The table, row by row:
Array([-1.9, -1.4, -3.0, 1.4, 1.3, 0.0, 2.2, 1.5, -1.1, -1.9, -1.1, 0.5, 1.9, 0.1, 0.6, 0.2, 0.4, -0.9,
       1.3, -0.6, -0.5, 0.7, 1.1, 1.5])
Array([-2.1, -1.1, -2.6, 1.5, 1.2, -0.1, 1.8, 1.1, -1.0, -1.4, -0.6, 0.4, 1.5, -0.3, 1.0, 0.1, 0.1, -0.8,
       0.9, -0.6, -0.3, 0.6, 0.7, 1.4])
Array([-1.3, -1.3, 0.3, 0.8, 0.7, -0.4, -1.2, 0.2, -1.1, 0.6, 0.0, 1.7, 0.4, 1.1, -0.5, -1.9, -1.0, 0.8,
       0.4, -1.0, -1.3, 0.2, 1.1, 0.0])
Array([-2.2, -1.5, -2.9, 1.2, 0.8, -0.7, 1.7, 0.5, -0.8, -2.3, -1.5, 1.0, 1.4, 0.2, 0.6, 0.4, 0.8, -0.5,
       0.5, -0.3, -0.5, 0.8, 0.4, 1.6])
Array([-2.2, -1.4, -2.7, 1.4, 1.3, -0.6, 1.8, 1.5, -0.8, -2.0, -1.4, 0.3, 2.4, -0.2, 0.9, 0.0, 0.3, -1.1,
       1.0, -0.7, -0.5, 0.7, 0.7, 1.5])
Array([-0.7, 0.4, -1.9, 1.1, 1.2, -1.3, 0.5, 1.2, -0.7, -1.2, -0.5, -0.9, 0.9, 0.8, 0.3, 0.8, 1.7, -0.3,
       0.1, 0.9, -0.6, 0.7, 0.1, 0.7])
Array([-0.8, -0.1, -0.1, 1.4, 1.6, -2.0, -0.5, 0.8, -1.4, 0.4, 0.5, -0.1, 0.4, 1.6, 0.2, -0.4, 1.1, 0.0,
       0.5, 0.9, -1.9, 0.5, 0.6, 0.6])
Array([-2.2, -2.0, -0.3, 1.2, 1.1, 0.4, 0.2, 1.1, -1.3, 0.8, 0.4, 1.2, 1.0, 0.6, 0.7, -1.7, -0.9, -0.1,
       1.3, -1.3, -1.3, -0.2, 1.8, 0.6])
Array([1.2, 0.4, 2.5, 0.4, -0.3, -0.7, -2.7, -1.2, 0.3, 2.1, 1.2, 1.9, -1.9, 0.8, 0.2, -1.0, -0.9, 0.7,
       -0.6, -1.2, 0.4, -0.9, -0.1, -1.1])
Array([-1.8, -1.0, -3.1, 1.4, 0.9, -1.0, 1.8, 0.5, -0.4, -2.6, -1.9, 1.0, 1.5, -0.1, 0.9, 0.8, 0.6, -0.7,
       0.4, -0.6, -0.1, 0.6, 0.2, 1.2])
Array([2.1, 0.9, 2.2, 0.5, -1.1, -0.3, -1.9, -0.5, 0.8, 2.1, 1.9, 0.5, -1.1, 0.1, 0.4, -0.5, -0.5, -0.5,
       -0.4, -0.5, 0.8, -1.3, -0.4, -0.3])
Array([1.7, 1.2, -0.3, 0.8, -0.7, -0.8, 0.0, -0.5, 1.1, -0.6, 0.8, -0.1, -0.4, -1.2, 0.4, 1.8, 0.6, -1.0,
       -0.1, 0.0, 1.6, -0.8, -1.2, 0.8])
Array([-2.1, -1.1, -3.7, 1.7, 1.3, -0.8, 2.5, 0.8, -0.5, -2.6, -1.9, 1.1, 1.5, 0.0, 0.6, 0.6, 0.2, -0.7,
       0.5, -0.4, -0.6, 0.7, 1.2, 1.2])
Array([2.5, 0.9, -0.2, 0.9, -0.9, -0.9, 0.2, -0.4, 1.9, 0.0, 0.3, -0.8, -0.3, -0.9, 0.7, 2.1, 0.9, -1.3,
       -0.5, -0.1, 1.5, -1.0, -1.3, 0.9])
Array([-2.0, -1.2, -2.7, 1.6, 1.0, 0.1, 1.5, 1.3, -0.8, -1.2, -0.8, 0.5, 2.1, -0.5, 0.4, 0.3, 0.4, -1.0,
       1.2, -0.4, -0.5, 0.5, 0.6, 1.3])
Array([-2.4, -2.0, -0.5, 1.4, 1.4, 0.3, 0.2, 1.6, -2.0, 1.2, -0.1, 1.3, 1.4, 0.8, 0.6, -2.3, -0.9, -0.1,
       1.3, -1.4, -1.8, 0.2, 1.5, 0.6])
Array([2.6, 0.9, 2.1, 0.1, -1.2, -0.2, -2.1, -0.5, 0.8, 2.5, 1.1, 0.6, -1.2, -0.2, -0.1, -0.4, -0.2, -0.3,
       -0.6, -0.8, 0.7, -1.5, -0.6, -0.5])
Array([1.1, 0.6, -1.2, 0.3, -0.3, -1.4, 1.0, -0.5, 1.0, -1.4, -0.6, 0.3, -0.2, -0.9, 0.0, 1.6, 0.4, -0.6,
       -0.4, -0.1, 1.5, -0.3, -0.8, 0.6])
Array([-1.0, 0.2, -3.0, 1.9, 2.7, -2.4, 1.0, 1.1, -1.2, -2.3, -0.5, -1.2, 1.6, 1.1, 0.5, 1.6, 2.9, -0.4,
       1.4, 1.6, -1.3, 1.2, 0.0, 1.8])
Array([-1.1, -0.9, 0.3, 0.4, 0.8, 0.0, -0.5, 0.4, -1.1, 0.4, -0.1, 1.3, -0.3, 1.1, -0.2, -1.5, -0.9, 0.6,
       0.5, -1.1, -0.5, 0.0, 1.3, 0.7])
Array([1.8, 0.8, -0.6, 0.5, -1.0, -0.5, 0.3, -0.5, 1.6, -0.2, 0.1, -0.2, 0.1, -0.5, 1.0, 1.4, 0.7, -1.3,
       -0.4, 0.2, 1.1, -0.4, -0.8, 0.5])
Array([-0.9, 0.0, -0.5, 1.2, 2.1, -1.6, -1.0, 1.1, -1.9, 0.0, 0.0, 0.5, 0.0, 2.0, 0.6, -0.8, 1.3, 0.5,
       1.1, 0.3, -1.8, 0.7, 0.5, 0.5])
Array([-0.6, 0.4, -2.7, 1.2, 1.7, -1.7, 1.5, 0.9, -0.7, -2.3, -0.8, -0.2, 0.5, 0.4, 0.5, 1.3, 1.2, 0.0,
       -0.1, 0.7, -0.1, 1.3, -0.3, 0.8])
Array([-1.3, -0.2, 0.2, 0.8, 1.2, -1.6, -1.3, 0.3, -1.0, 0.4, -0.1, 1.1, -0.8, 1.9, -0.2, -0.8, 0.2, 1.8,
       0.3, -0.6, -1.3, 1.1, 0.6, 0.0])
Array([1.3, 0.5, -1.5, 0.3, 0.0, -1.2, 1.0, -0.6, 0.3, -1.7, -0.6, 0.3, -0.2, -0.4, -0.1, 1.6, 0.7, -0.7,
       -0.2, 0.2, 0.9, 0.4, -0.7, 0.7])
Array([-0.9, 0.4, -2.4, 1.7, 2.0, -1.8, 0.8, 1.2, -1.7, -1.5, -1.0, -0.6, 1.1, 0.9, 0.4, 1.6, 1.9, -0.2,
       0.8, 0.7, -0.7, 1.0, -0.2, 1.2])
Array([1.1, 0.3, 1.8, 0.1, 0.1, -0.6, -1.8, -1.0, 0.1, 1.5, 1.2, 1.2, -1.6, 1.0, -0.2, -1.3, -0.6, 0.6,
       -0.5, -1.3, 0.2, -0.2, -0.2, -0.8])
Array([-2.1, -1.3, 0.3, 1.0, 0.8, 0.0, -0.9, 0.8, -1.7, 0.9, 0.0, 2.1, -0.1, 1.4, -0.3, -1.8, -0.7, 0.5,
       0.7, -1.8, -1.7, 0.1, 1.2, -0.1])
Array([1.2, 0.4, 1.6, 0.3, -0.4, -0.4, -1.9, -0.9, 0.1, 1.2, 0.7, 1.3, -1.2, 0.8, 0.0, -0.7, -0.6, 0.2,
       -0.3, -1.1, 0.5, -0.6, 0.0, -0.5])
Array([1.9, 1.6, -0.7, 0.6, -0.8, -0.7, 0.3, 0.0, 1.2, 0.0, 0.4, -0.3, -0.2, -0.6, 0.4, 1.4, 0.2, -1.4,
       0.0, 0.1, 1.6, -0.8, -1.0, 0.7])
Array([-1.2, -0.4, -2.6, 1.2, 0.5, -0.6, 1.3, 1.0, -1.1, -1.8, -1.3, 0.5, 0.7, 0.0, 0.6, 0.7, 0.0, -0.3,
       0.6, -0.3, -0.1, 0.8, 0.5, 1.1])
Array([-1.7, -1.4, -2.4, 1.4, 1.4, 0.0, 1.4, 1.3, -0.8, -1.3, -0.9, 0.4, 1.7, -0.3, 1.0, 0.2, -0.1, -1.4,
       0.9, -0.6, -0.5, 0.5, 0.5, 1.3])
Array([-1.0, -0.5, -0.7, 1.9, 2.2, -2.1, -0.9, 0.8, -2.0, 0.4, 0.3, -0.1, 0.5, 2.1, 0.4, -0.8, 2.2, 0.9,
       0.9, 0.3, -2.1, 0.9, 0.8, 0.5])
Array([-2.4, -1.8, -0.6, 1.9, 1.5, 0.4, -0.1, 1.2, -1.5, 1.4, -0.1, 1.3, 1.0, 0.8, 0.5, -2.2, -1.0, 0.1,
       1.0, -2.3, -2.1, 0.2, 1.6, 0.6])
Array([-1.6, -1.5, -0.1, 0.7, 1.2, 0.0, -0.3, 0.9, -1.2, 1.1, 0.1, 1.5, 0.5, 0.6, 0.1, -1.8, -0.7, 0.4,
       1.2, -1.6, -1.6, -0.1, 1.6, 0.6])
Array([1.8, 0.5, 1.7, 0.5, -1.2, -0.4, -1.9, -0.5, 0.6, 2.1, 1.2, 0.6, -1.2, 0.3, 0.0, -0.4, -0.8, -0.1,
       -0.4, -0.5, 0.5, -0.8, -0.4, -0.7])
Array([-0.6, -0.1, -1.6, 1.5, 1.5, -1.6, 1.1, 1.0, -1.0, -1.9, -0.6, -0.9, 0.8, 0.9, 0.4, 1.1, 2.2, -0.1,
       0.4, 1.0, -0.5, 0.6, 0.3, 1.5])
Array([-1.0, 0.3, -2.6, 1.6, 1.7, -1.8, 0.7, 1.1, -1.1, -1.6, -0.9, -0.8, 1.0, 0.8, 0.2, 1.0, 1.9, 0.0,
       0.7, 0.9, -0.7, 1.0, -0.3, 1.6])
Array([-0.9, 0.0, -3.0, 1.5, 1.1, -2.1, 1.4, 0.5, -1.2, -2.8, -1.4, -0.1, 0.5, 0.6, -0.1, 1.6, 1.6, 0.2,
       0.2, 0.4, 0.1, 1.2, -0.2, 1.4])
Array([1.3, 0.2, 1.6, -0.2, -0.1, -0.4, -1.9, -0.8, 0.0, 1.4, 0.5, 1.1, -1.2, 0.6, 0.0, -1.1, -0.6, 0.0,
       -0.2, -0.7, 0.3, -0.7, -0.2, -0.7])
Array([-2.0, -1.1, -3.9, 1.5, 1.5, -0.6, 2.4, 0.7, -0.5, -2.8, -2.1, 0.9, 2.0, 0.1, 0.4, 1.2, 0.3, -0.9,
       0.5, -0.1, 0.1, 1.0, 0.1, 1.5])
Array([-1.1, -1.2, 0.1, 0.7, 0.7, -0.3, -0.3, 0.3, -1.0, 0.6, 0.2, 1.7, -0.1, 0.9, 0.5, -1.5, -1.2, 0.5,
       0.6, -1.2, -0.8, 0.5, 1.2, 0.3])
Array([-1.5, -0.5, -2.2, 0.6, 1.0, 0.1, 1.5, 0.5, -0.7, -1.4, -1.1, 0.8, 1.4, -0.1, 0.8, 0.2, 0.5, -0.1,
       0.1, -0.8, 0.0, 0.6, 0.4, 0.9])
Array([-1.3, -1.0, -2.8, 1.1, 1.1, -1.0, 1.5, 1.3, -0.6, -1.5, -1.5, 0.8, 1.2, -0.1, 0.3, 0.7, 0.1, -0.3,
       0.7, -0.5, -0.2, 0.8, 0.3, 1.2])
Array([-2.0, -1.4, 0.0, 1.1, 0.9, 0.4, 0.0, 0.8, -1.4, 1.1, 0.1, 1.1, 0.8, 0.9, 0.7, -2.0, -0.9, 0.6,
       1.5, -1.2, -1.5, -0.3, 2.1, 0.7])
Array([1.1, 0.6, 1.4, 0.3, -0.2, -0.7, -1.3, -0.7, 0.5, 1.4, 1.0, 1.2, -1.5, 0.6, -0.3, -1.1, -0.7, 0.7,
       -0.4, -1.2, -0.1, -1.0, 0.0, -0.5])
Array([1.7, 0.4, 1.3, 0.2, -0.5, -0.3, -1.2, -0.5, 0.7, 1.5, 0.7, 0.7, -1.0, 0.3, 0.0, -0.3, -0.3, -0.4,
       -0.2, -0.5, 0.1, -0.8, -0.1, -0.3])
Array([-0.5, 0.0, -2.3, 1.0, 1.4, -1.5, 1.6, 0.2, -0.7, -1.9, -0.9, -0.1, 0.8, 0.8, 0.4, 1.4, 2.1, -0.1,
       0.0, 0.5, 0.1, 1.2, -0.6, 1.0])
Array([1.2, 0.5, -1.4, 0.8, -0.3, -1.3, 0.3, -0.3, 0.7, -0.6, -0.2, -0.2, -0.3, -0.4, 0.1, 1.5, 0.6, -0.7,
       -0.8, -0.1, 1.1, -0.3, -0.6, 0.5])
Array([-1.2, 0.2, -3.0, 1.3, 1.7, -2.2, 1.6, 0.6, -1.0, -3.3, -1.2, 0.1, 0.8, 0.7, -0.1, 1.9, 2.1, -0.2,
       0.4, 0.9, -0.4, 1.2, 0.1, 1.6])
Array([1.8, 0.6, -0.6, 0.4, -0.9, -0.5, 0.1, -0.4, 1.4, -0.1, -0.1, -0.5, -0.1, -0.7, 0.7, 0.9, 0.8, -1.5,
       -0.2, 0.1, 1.5, -0.8, -0.9, 0.1])
Array([-1.3, -1.3, -2.5, 1.0, 0.9, 0.2, 1.6, 1.4, -0.6, -1.3, -1.1, 0.2, 2.0, 0.1, 0.8, 0.3, -0.1, -0.7,
       0.9, -0.5, -0.2, 0.0, 0.9, 0.8])
Array([-0.6, -0.4, 0.4, 1.0, 1.4, -1.4, -1.0, 0.5, -1.3, 0.6, 0.0, 1.0, -0.4, 1.7, -0.3, -0.7, 0.5, 0.9,
       0.6, -0.1, -1.0, 0.2, 0.1, 0.1])
Array([-1.0, -0.7, 0.4, 1.6, 1.8, -2.3, -1.8, 0.2, -1.8, 0.4, 0.4, 1.5, -0.5, 3.1, -0.1, -1.7, 0.7, 1.5,
       0.4, -0.6, -2.0, 1.0, 0.9, -0.2])
Array([-0.7, 0.4, -3.1, 1.6, 1.2, -2.3, 1.5, 0.6, -0.6, -2.5, -1.6, 0.0, 0.7, 0.6, -0.2, 1.2, 1.9, -0.3,
       0.3, 0.7, -0.2, 1.0, -0.5, 1.1])
Array([-1.3, -1.2, -3.4, 1.2, 0.5, -1.0, 2.6, 0.4, -0.9, -2.6, -2.0, 1.6, 1.1, -0.3, 0.5, 1.1, 0.3, -1.0,
       0.3, -1.0, -0.5, 1.3, 0.2, 1.2])
Each row is a mix of 2 hidden patterns, all the same size, taken from one set. Each row also carries a little noise. Patterns are numbered from 0, in the order they first appear below.
Rows drawn again from the table, each followed by the numbers of its patterns, largest weight first:
Array([1.8, 0.8, -0.6, 0.5, -1.0, -0.5, 0.3, -0.5, 1.6, -0.2, 0.1, -0.2, 0.1, -0.5, 1.0, 1.4, 0.7, -1.3,
       -0.4, 0.2, 1.1, -0.4, -0.8, 0.5]) -> 0 1
Array([1.2, 0.4, 2.5, 0.4, -0.3, -0.7, -2.7, -1.2, 0.3, 2.1, 1.2, 1.9, -1.9, 0.8, 0.2, -1.0, -0.9, 0.7,
       -0.6, -1.2, 0.4, -0.9, -0.1, -1.1]) -> 2 0
Array([1.2, 0.5, -1.4, 0.8, -0.3, -1.3, 0.3, -0.3, 0.7, -0.6, -0.2, -0.2, -0.3, -0.4, 0.1, 1.5, 0.6, -0.7,
       -0.8, -0.1, 1.1, -0.3, -0.6, 0.5]) -> 1 0
Array([-2.1, -1.3, 0.3, 1.0, 0.8, 0.0, -0.9, 0.8, -1.7, 0.9, 0.0, 2.1, -0.1, 1.4, -0.3, -1.8, -0.7, 0.5,
       0.7, -1.8, -1.7, 0.1, 1.2, -0.1]) -> 2 3
Array([-1.0, -0.5, -0.7, 1.9, 2.2, -2.1, -0.9, 0.8, -2.0, 0.4, 0.3, -0.1, 0.5, 2.1, 0.4, -0.8, 2.2, 0.9,
       0.9, 0.3, -2.1, 0.9, 0.8, 0.5]) -> 4 2
Array([-2.0, -1.2, -2.7, 1.6, 1.0, 0.1, 1.5, 1.3, -0.8, -1.2, -0.8, 0.5, 2.1, -0.5, 0.4, 0.3, 0.4, -1.0,
       1.2, -0.4, -0.5, 0.5, 0.6, 1.3]) -> 3 1
Array([1.1, 0.6, 1.4, 0.3, -0.2, -0.7, -1.3, -0.7, 0.5, 1.4, 1.0, 1.2, -1.5, 0.6, -0.3, -1.1, -0.7, 0.7,
       -0.4, -1.2, -0.1, -1.0, 0.0, -0.5]) -> 2 0
Array([-0.9, 0.0, -3.0, 1.5, 1.1, -2.1, 1.4, 0.5, -1.2, -2.8, -1.4, -0.1, 0.5, 0.6, -0.1, 1.6, 1.6, 0.2,
       0.2, 0.4, 0.1, 1.2, -0.2, 1.4]) -> 1 4
Array([1.8, 0.5, 1.7, 0.5, -1.2, -0.4, -1.9, -0.5, 0.6, 2.1, 1.2, 0.6, -1.2, 0.3, 0.0, -0.4, -0.8, -0.1,
       -0.4, -0.5, 0.5, -0.8, -0.4, -0.7]) -> 0 2
Array([-2.4, -1.8, -0.6, 1.9, 1.5, 0.4, -0.1, 1.2, -1.5, 1.4, -0.1, 1.3, 1.0, 0.8, 0.5, -2.2, -1.0, 0.1,
       1.0, -2.3, -2.1, 0.2, 1.6, 0.6]) -> 3 2
Array([-1.3, -1.3, -2.5, 1.0, 0.9, 0.2, 1.6, 1.4, -0.6, -1.3, -1.1, 0.2, 2.0, 0.1, 0.8, 0.3, -0.1, -0.7,
       0.9, -0.5, -0.2, 0.0, 0.9, 0.8]) -> 3 1
Array([1.7, 1.2, -0.3, 0.8, -0.7, -0.8, 0.0, -0.5, 1.1, -0.6, 0.8, -0.1, -0.4, -1.2, 0.4, 1.8, 0.6, -1.0,
       -0.1, 0.0, 1.6, -0.8, -1.2, 0.8]) -> 0 1
Array([-1.0, -0.7, 0.4, 1.6, 1.8, -2.3, -1.8, 0.2, -1.8, 0.4, 0.4, 1.5, -0.5, 3.1, -0.1, -1.7, 0.7, 1.5,
       0.4, -0.6, -2.0, 1.0, 0.9, -0.2]) -> 2 4
Array([-0.9, 0.0, -0.5, 1.2, 2.1, -1.6, -1.0, 1.1, -1.9, 0.0, 0.0, 0.5, 0.0, 2.0, 0.6, -0.8, 1.3, 0.5,
       1.1, 0.3, -1.8, 0.7, 0.5, 0.5]) -> 4 2
Array([-1.5, -0.5, -2.2, 0.6, 1.0, 0.1, 1.5, 0.5, -0.7, -1.4, -1.1, 0.8, 1.4, -0.1, 0.8, 0.2, 0.5, -0.1,
       0.1, -0.8, 0.0, 0.6, 0.4, 0.9]) -> 1 3
Array([-1.3, -0.2, 0.2, 0.8, 1.2, -1.6, -1.3, 0.3, -1.0, 0.4, -0.1, 1.1, -0.8, 1.9, -0.2, -0.8, 0.2, 1.8,
       0.3, -0.6, -1.3, 1.1, 0.6, 0.0]) -> 2 4
Array([-1.1, -1.2, 0.1, 0.7, 0.7, -0.3, -0.3, 0.3, -1.0, 0.6, 0.2, 1.7, -0.1, 0.9, 0.5, -1.5, -1.2, 0.5,
       0.6, -1.2, -0.8, 0.5, 1.2, 0.3]) -> 2 3
Array([2.6, 0.9, 2.1, 0.1, -1.2, -0.2, -2.1, -0.5, 0.8, 2.5, 1.1, 0.6, -1.2, -0.2, -0.1, -0.4, -0.2, -0.3,
       -0.6, -0.8, 0.7, -1.5, -0.6, -0.5]) -> 0 2
Array([2.1, 0.9, 2.2, 0.5, -1.1, -0.3, -1.9, -0.5, 0.8, 2.1, 1.9, 0.5, -1.1, 0.1, 0.4, -0.5, -0.5, -0.5,
       -0.4, -0.5, 0.8, -1.3, -0.4, -0.3]) -> 0 2
Array([-2.0, -1.4, 0.0, 1.1, 0.9, 0.4, 0.0, 0.8, -1.4, 1.1, 0.1, 1.1, 0.8, 0.9, 0.7, -2.0, -0.9, 0.6,
       1.5, -1.2, -1.5, -0.3, 2.1, 0.7]) -> 3 2
Array([-2.0, -1.1, -3.9, 1.5, 1.5, -0.6, 2.4, 0.7, -0.5, -2.8, -2.1, 0.9, 2.0, 0.1, 0.4, 1.2, 0.3, -0.9,
       0.5, -0.1, 0.1, 1.0, 0.1, 1.5]) -> 1 3
Array([1.3, 0.2, 1.6, -0.2, -0.1, -0.4, -1.9, -0.8, 0.0, 1.4, 0.5, 1.1, -1.2, 0.6, 0.0, -1.1, -0.6, 0.0,
       -0.2, -0.7, 0.3, -0.7, -0.2, -0.7]) -> 2 0
Array([-1.3, -1.3, 0.3, 0.8, 0.7, -0.4, -1.2, 0.2, -1.1, 0.6, 0.0, 1.7, 0.4, 1.1, -0.5, -1.9, -1.0, 0.8,
       0.4, -1.0, -1.3, 0.2, 1.1, 0.0]) -> 2 3
Array([-1.3, -1.0, -2.8, 1.1, 1.1, -1.0, 1.5, 1.3, -0.6, -1.5, -1.5, 0.8, 1.2, -0.1, 0.3, 0.7, 0.1, -0.3,
       0.7, -0.5, -0.2, 0.8, 0.3, 1.2]) -> 1 3
Array([-1.8, -1.0, -3.1, 1.4, 0.9, -1.0, 1.8, 0.5, -0.4, -2.6, -1.9, 1.0, 1.5, -0.1, 0.9, 0.8, 0.6, -0.7,
       0.4, -0.6, -0.1, 0.6, 0.2, 1.2]) -> 1 3
Array([-1.0, 0.2, -3.0, 1.9, 2.7, -2.4, 1.0, 1.1, -1.2, -2.3, -0.5, -1.2, 1.6, 1.1, 0.5, 1.6, 2.9, -0.4,
       1.4, 1.6, -1.3, 1.2, 0.0, 1.8]) -> 4 1
Array([-0.9, 0.4, -2.4, 1.7, 2.0, -1.8, 0.8, 1.2, -1.7, -1.5, -1.0, -0.6, 1.1, 0.9, 0.4, 1.6, 1.9, -0.2,
       0.8, 0.7, -0.7, 1.0, -0.2, 1.2]) -> 4 1
Array([1.1, 0.3, 1.8, 0.1, 0.1, -0.6, -1.8, -1.0, 0.1, 1.5, 1.2, 1.2, -1.6, 1.0, -0.2, -1.3, -0.6, 0.6,
       -0.5, -1.3, 0.2, -0.2, -0.2, -0.8]) -> 2 0
Array([-1.3, -1.2, -3.4, 1.2, 0.5, -1.0, 2.6, 0.4, -0.9, -2.6, -2.0, 1.6, 1.1, -0.3, 0.5, 1.1, 0.3, -1.0,
       0.3, -1.0, -0.5, 1.3, 0.2, 1.2]) -> 1 3
Array([-1.6, -1.5, -0.1, 0.7, 1.2, 0.0, -0.3, 0.9, -1.2, 1.1, 0.1, 1.5, 0.5, 0.6, 0.1, -1.8, -0.7, 0.4,
       1.2, -1.6, -1.6, -0.1, 1.6, 0.6]) -> 3 2
Array([-1.2, 0.2, -3.0, 1.3, 1.7, -2.2, 1.6, 0.6, -1.0, -3.3, -1.2, 0.1, 0.8, 0.7, -0.1, 1.9, 2.1, -0.2,
       0.4, 0.9, -0.4, 1.2, 0.1, 1.6]) -> 1 4
Array([-2.2, -2.0, -0.3, 1.2, 1.1, 0.4, 0.2, 1.1, -1.3, 0.8, 0.4, 1.2, 1.0, 0.6, 0.7, -1.7, -0.9, -0.1,
       1.3, -1.3, -1.3, -0.2, 1.8, 0.6]) -> 3 2
Array([-0.5, 0.0, -2.3, 1.0, 1.4, -1.5, 1.6, 0.2, -0.7, -1.9, -0.9, -0.1, 0.8, 0.8, 0.4, 1.4, 2.1, -0.1,
       0.0, 0.5, 0.1, 1.2, -0.6, 1.0]) -> 1 4
Array([1.8, 0.6, -0.6, 0.4, -0.9, -0.5, 0.1, -0.4, 1.4, -0.1, -0.1, -0.5, -0.1, -0.7, 0.7, 0.9, 0.8, -1.5,
       -0.2, 0.1, 1.5, -0.8, -0.9, 0.1]) -> 0 1
Array([2.5, 0.9, -0.2, 0.9, -0.9, -0.9, 0.2, -0.4, 1.9, 0.0, 0.3, -0.8, -0.3, -0.9, 0.7, 2.1, 0.9, -1.3,
       -0.5, -0.1, 1.5, -1.0, -1.3, 0.9]) -> 0 1
Array([-1.9, -1.4, -3.0, 1.4, 1.3, 0.0, 2.2, 1.5, -1.1, -1.9, -1.1, 0.5, 1.9, 0.1, 0.6, 0.2, 0.4, -0.9,
       1.3, -0.6, -0.5, 0.7, 1.1, 1.5]) -> 3 1
Array([-0.8, -0.1, -0.1, 1.4, 1.6, -2.0, -0.5, 0.8, -1.4, 0.4, 0.5, -0.1, 0.4, 1.6, 0.2, -0.4, 1.1, 0.0,
       0.5, 0.9, -1.9, 0.5, 0.6, 0.6]) -> 4 2
Array([-2.2, -1.4, -2.7, 1.4, 1.3, -0.6, 1.8, 1.5, -0.8, -2.0, -1.4, 0.3, 2.4, -0.2, 0.9, 0.0, 0.3, -1.1,
       1.0, -0.7, -0.5, 0.7, 0.7, 1.5]) -> 3 1
Array([-0.6, 0.4, -2.7, 1.2, 1.7, -1.7, 1.5, 0.9, -0.7, -2.3, -0.8, -0.2, 0.5, 0.4, 0.5, 1.3, 1.2, 0.0,
       -0.1, 0.7, -0.1, 1.3, -0.3, 0.8]) -> 1 4
Array([-2.4, -2.0, -0.5, 1.4, 1.4, 0.3, 0.2, 1.6, -2.0, 1.2, -0.1, 1.3, 1.4, 0.8, 0.6, -2.3, -0.9, -0.1,
       1.3, -1.4, -1.8, 0.2, 1.5, 0.6]) -> 3 2
Array([-1.1, -0.9, 0.3, 0.4, 0.8, 0.0, -0.5, 0.4, -1.1, 0.4, -0.1, 1.3, -0.3, 1.1, -0.2, -1.5, -0.9, 0.6,
       0.5, -1.1, -0.5, 0.0, 1.3, 0.7]) -> 2 3
Array([1.9, 1.6, -0.7, 0.6, -0.8, -0.7, 0.3, 0.0, 1.2, 0.0, 0.4, -0.3, -0.2, -0.6, 0.4, 1.4, 0.2, -1.4,
       0.0, 0.1, 1.6, -0.8, -1.0, 0.7]) -> 0 1
Array([-0.6, -0.1, -1.6, 1.5, 1.5, -1.6, 1.1, 1.0, -1.0, -1.9, -0.6, -0.9, 0.8, 0.9, 0.4, 1.1, 2.2, -0.1,
       0.4, 1.0, -0.5, 0.6, 0.3, 1.5]) -> 4 1
Array([-1.0, 0.3, -2.6, 1.6, 1.7, -1.8, 0.7, 1.1, -1.1, -1.6, -0.9, -0.8, 1.0, 0.8, 0.2, 1.0, 1.9, 0.0,
       0.7, 0.9, -0.7, 1.0, -0.3, 1.6]) -> 4 1
Array([1.2, 0.4, 1.6, 0.3, -0.4, -0.4, -1.9, -0.9, 0.1, 1.2, 0.7, 1.3, -1.2, 0.8, 0.0, -0.7, -0.6, 0.2,
       -0.3, -1.1, 0.5, -0.6, 0.0, -0.5]) -> 2 0
Array([-0.7, 0.4, -3.1, 1.6, 1.2, -2.3, 1.5, 0.6, -0.6, -2.5, -1.6, 0.0, 0.7, 0.6, -0.2, 1.2, 1.9, -0.3,
       0.3, 0.7, -0.2, 1.0, -0.5, 1.1]) -> 1 4
Array([-2.1, -1.1, -3.7, 1.7, 1.3, -0.8, 2.5, 0.8, -0.5, -2.6, -1.9, 1.1, 1.5, 0.0, 0.6, 0.6, 0.2, -0.7,
       0.5, -0.4, -0.6, 0.7, 1.2, 1.2]) -> 1 3
Array([-0.6, -0.4, 0.4, 1.0, 1.4, -1.4, -1.0, 0.5, -1.3, 0.6, 0.0, 1.0, -0.4, 1.7, -0.3, -0.7, 0.5, 0.9,
       0.6, -0.1, -1.0, 0.2, 0.1, 0.1]) -> 2 4
Array([-1.7, -1.4, -2.4, 1.4, 1.4, 0.0, 1.4, 1.3, -0.8, -1.3, -0.9, 0.4, 1.7, -0.3, 1.0, 0.2, -0.1, -1.4,
       0.9, -0.6, -0.5, 0.5, 0.5, 1.3]) -> 3 1
Array([1.1, 0.6, -1.2, 0.3, -0.3, -1.4, 1.0, -0.5, 1.0, -1.4, -0.6, 0.3, -0.2, -0.9, 0.0, 1.6, 0.4, -0.6,
       -0.4, -0.1, 1.5, -0.3, -0.8, 0.6]) -> 1 0
Array([-0.7, 0.4, -1.9, 1.1, 1.2, -1.3, 0.5, 1.2, -0.7, -1.2, -0.5, -0.9, 0.9, 0.8, 0.3, 0.8, 1.7, -0.3,
       0.1, 0.9, -0.6, 0.7, 0.1, 0.7]) -> 4 1
